arr =
[[ -3.1 -13.4  -6.8 -11.6  -5.5 -19.4   4.6  -6.9   6.5  -4.6  -3.7]
 [  8.9   9.0 -15.4   0.9  -5.5   3.6   2.5   0.8   3.8   4.6  -6.7]
 [-11.7 -35.6 -27.4 -39.8 -11.2 -51.5  19.6 -25.1  14.1  -8.0  -5.3]
 [  9.7  11.4   4.1  14.8  -3.4  11.5  -8.1   9.9   2.4   0.9  -6.4]
 [ -7.8 -34.9 -16.1 -29.3 -15.7 -51.0  10.8 -17.1  18.1 -12.8 -10.5]
 [ -2.9   1.7  11.2   5.3   5.0   7.1  -3.7   3.4  -4.9  -0.4   5.0]
 [ -1.3 -29.0 -18.3 -22.8 -18.9 -46.6   7.9 -12.8  20.4 -12.1 -15.6]
 [ -0.4  27.0  21.7  23.0  19.7  45.5  -8.5  13.2 -21.1  10.8  16.8]
 [ 19.6  40.6   8.7  36.5   4.5  49.3 -14.9  23.5  -8.8  11.8  -2.3]
 [ 12.1   6.4   3.6  14.8 -11.1   1.5 -10.1  12.0   8.8  -4.0 -12.8]
 [-16.1 -44.4  -8.8 -35.0 -11.7 -57.6  12.2 -21.1  15.4 -16.1  -4.7]]
Counting starts at 1.
The entry in row 2 and column 1: 8.9
The entry in row 1 and column 2 is -13.4
Read off the entry in row 3 and column 1.
A: -11.7
The entry in row 1 and column 1 is -3.1
Read off the entry just right of the centre entry.
A: -3.7
The entry in row 3 and column 2 is -35.6
Read off the entry directly below -17.1.
A: 3.4
Read off the entry directly below 5.3.
A: -22.8
The entry just right of the largest entry: -14.9
The bottom entry of the column that holds the smallest entry: -57.6
Read off the entry in the bottom-right corner.
A: -4.7
Read off the entry at row 1, column 3.
A: -6.8
Read off the entry in the bottom-left corner.
A: -16.1
Read off the entry directly below -15.4.
A: -27.4
Read off the top entry of the column that holds the smallest entry.
A: -19.4
Read off the entry just right of 5.3.
A: 5.0
The entry at row 2, column 3 -> -15.4
Read off the entry in the top-right corner.
A: -3.7
The entry directly above -1.3 is -2.9
The entry directly above 14.1 is 3.8
The maximum is 49.3
Read off the entry directly below -10.5.
A: 5.0
Read off the entry just right of -4.9.
A: -0.4
The entry just left of 4.5 is 36.5
The entry directly above -15.7 is -3.4
Read off the entry just right of -27.4.
A: -39.8
Read off the entry in row 2 and column 2.
A: 9.0
The entry just left of the smallest entry is -11.7

x =
[ 23.7 -22.0  10.8 -14.2  -4.9  18.0  -3.4 -15.9  45.4 -68.0  50.1  31.6
   9.9]
The entry just right of -14.2 is -4.9
Read off the entry just right of the largest entry.
Answer: 31.6
The entry just right of the smallest entry: 50.1

[ -7.0  59.3  64.0  -3.8  53.3  -4.9  -8.9 -11.3  58.3 -11.6  -7.3  34.1
  39.4]
The entry just left of -11.6 -> 58.3
Report the median entry.
A: -3.8
The entry just right of the centre entry: -11.3

m =
array([[-0.15, -0.10, -0.21,  0.14, -0.06, -0.16, -0.04, -0.13],
       [ 0.05,  0.03,  0.20, -0.16,  0.02, -0.08, -0.06, -0.16]])
The fourth entry, reading row by row is 0.14
Which number is the fifth entry in reading order?
A: -0.06
The first entry on the main diagonal is -0.15
Which number is the last entry, reading row by row?
A: -0.16
Which number is the first entry on the diagonal from the top-right corner?
A: -0.13
Which number is the first entry of the largest entry's row?
A: 0.05
The entry just right of -0.08: -0.06
The second entry, reading row by row is -0.10
Which number is the largest entry?
A: 0.20
Which number is the 2nd entry on the main diagonal?
A: 0.03
The minimum: -0.21
The fifth-last entry, reading row by row -> -0.16

1.9	2.0	1.7	2.0	1.9	-0.8	-1.3	-1.3	1.9	-0.7
Give the entry just right of -0.8.
Answer: -1.3
The entry just left of -0.7: 1.9

147  142  155  179  148  138  112  159  117   87  103  113  128  111
130  192   97  128  125  133  125   75   92  108  113   82   56  110
 56  147  100  123  188  156  174  153  161  152  190  132  203  145
222  136  102  125  151  126  183  106  130  189  111  196  141  151
178   86  100  138  141  118  197  148  115  149  175  204  149  168
Counting starts at 1.
The top-right entry is 111
The bottom-right entry? 168
The entry just right of 155: 179
The entry in row 1 and column 2 is 142
The entry at row 3, column 1 -> 56
The entry directly below 190? 111
The entry at row 2, column 1 is 130
The entry in the top-left corner? 147
The entry just left of 203? 132
The bottom-left entry: 178
The entry just right of 103? 113
The entry just right of 133? 125
The entry at row 3, column 3 -> 100
The entry directly above 178? 222
The entry in row 1 and column 3 is 155
The entry at row 2, column 3? 97

Questions about the array below.
1) Report the entry just right of 1.12.
2) Report the smallest entry.
3) Report the entry just right of the largest entry.
((-0.54, 0.56, -0.11, 1.47, -0.89, 1.97, 1.15, -0.15, -0.40, -0.02), (-0.56, 0.81, 0.69, -0.43, 0.25, -1.00, -0.26, 0.80, 0.64, -2.31), (0.14, -0.86, 1.02, 2.18, 1.86, -0.10, -0.30, 0.89, -1.82, -0.34), (0.79, -0.79, -0.65, 0.54, -1.35, 0.83, 0.31, -1.36, -1.32, -0.21), (1.38, -0.05, 0.18, 1.90, 1.08, -0.10, 0.58, 1.34, -1.31, 0.10), (-0.04, 1.08, -0.29, -0.34, 0.17, 0.76, -2.38, -0.07, -0.49, -0.02), (0.47, -1.92, -0.43, -0.18, -0.38, -2.11, 0.42, 1.09, -0.69, 0.41), (1.57, 0.26, -1.14, -0.10, -1.23, -0.08, 1.72, -0.04, 1.63, 0.22), (-1.15, 1.21, -0.24, -0.27, -1.55, 0.49, 1.45, 0.98, 1.08, -0.54), (0.59, 0.91, -0.20, -1.26, 0.08, 1.12, -1.32, -1.60, 0.24, 1.15))
1) -1.32
2) -2.38
3) 1.86

[[  8.6   9.9 -44.9  21.9  -6.0  47.0 -25.5 -55.4  51.0]
 [-24.5 -29.1  37.8 -50.9  24.4 -55.6  43.9  45.0 -14.0]
 [-14.0 -28.7  42.6 -44.7  26.2 -48.9  20.9  46.4 -30.3]
 [ 35.8   3.2  45.8  20.1 -32.5 -27.6   3.1  38.0 -64.9]
 [ 17.9  27.3  21.5  10.8  -2.5 -21.6  -7.1  -0.5 -67.1]
 [-23.3  -7.8 -38.4 -10.3  14.3  21.3  -5.9 -19.0  61.5]]
Find the last entry, reading row by row.
61.5
The entry directly below -2.5 -> 14.3
The largest entry in the first column: 35.8
The entry just left of 38.0: 3.1
The entry in the bottom-left corner -> -23.3
The first entry, reading row by row: 8.6
The entry directly below 10.8: -10.3
Find the entry just left of the largest entry.
-19.0
The fourth entry, reading row by row -> 21.9
Find the entry directly above the smallest entry.
-64.9
The entry in the top-right corner is 51.0
The entry directly below -29.1: -28.7
Find the smallest entry in the first row.
-55.4
The first entry of the smallest entry's row -> 17.9
Find the entry directly below 21.5.
-38.4
Find the 3rd smallest entry.
-55.6
Find the third largest entry.
47.0
The entry directly below 45.0 is 46.4
Find the 2nd entry on the diagonal from the top-right corner.
45.0
The entry just left of -55.6 is 24.4
The last entry of the smallest entry's row -> -67.1
Find the entry just left of 21.5.
27.3
Find the third entry on the diagonal from the top-right corner.
20.9
The third entry on the main diagonal: 42.6
Find the entry just left of 20.1.
45.8
Find the entry directly above -64.9.
-30.3
Find the third entry in reading order.
-44.9
Find the entry just right of -32.5.
-27.6
The smallest entry in the first column is -24.5
The entry just right of 27.3 is 21.5

Questions about the table below.
1) Which number is the first entry in reading order?
2) Which number is the entry just right of -13.8?
3) Which number is the entry just left of the smallest entry?
4) Which number is the 3rd largest entry?
5) Which number is the second largest entry?
6) Which number is the 3rd smallest entry?
7) Which number is the entry just right of -6.4?
8) Which number is the entry just right of -7.9?
[[-27.7, -21.2, -49.0, -19.8, 25.0], [50.4, 6.5, -7.9, -14.1, -43.6], [45.8, -8.4, -5.3, -12.0, -37.6], [45.4, 11.9, -7.4, -14.9, -0.9], [43.8, 11.2, 1.3, -16.6, -0.2], [48.4, 8.7, -18.1, -7.8, 0.1], [46.4, 4.0, -11.2, -19.4, -26.5], [48.2, 7.8, -0.4, -18.9, -10.4], [35.8, 3.9, -8.6, -5.4, -1.8], [43.8, -4.3, -29.0, -4.2, -13.6], [58.0, -6.4, 7.9, -19.5, -11.8], [45.2, -18.0, -13.8, -26.9, -24.1], [29.8, -10.3, -14.1, -20.6, -18.5], [21.5, -9.2, -15.7, -16.8, -13.5]]
1) -27.7
2) -26.9
3) -21.2
4) 48.4
5) 50.4
6) -37.6
7) 7.9
8) -14.1
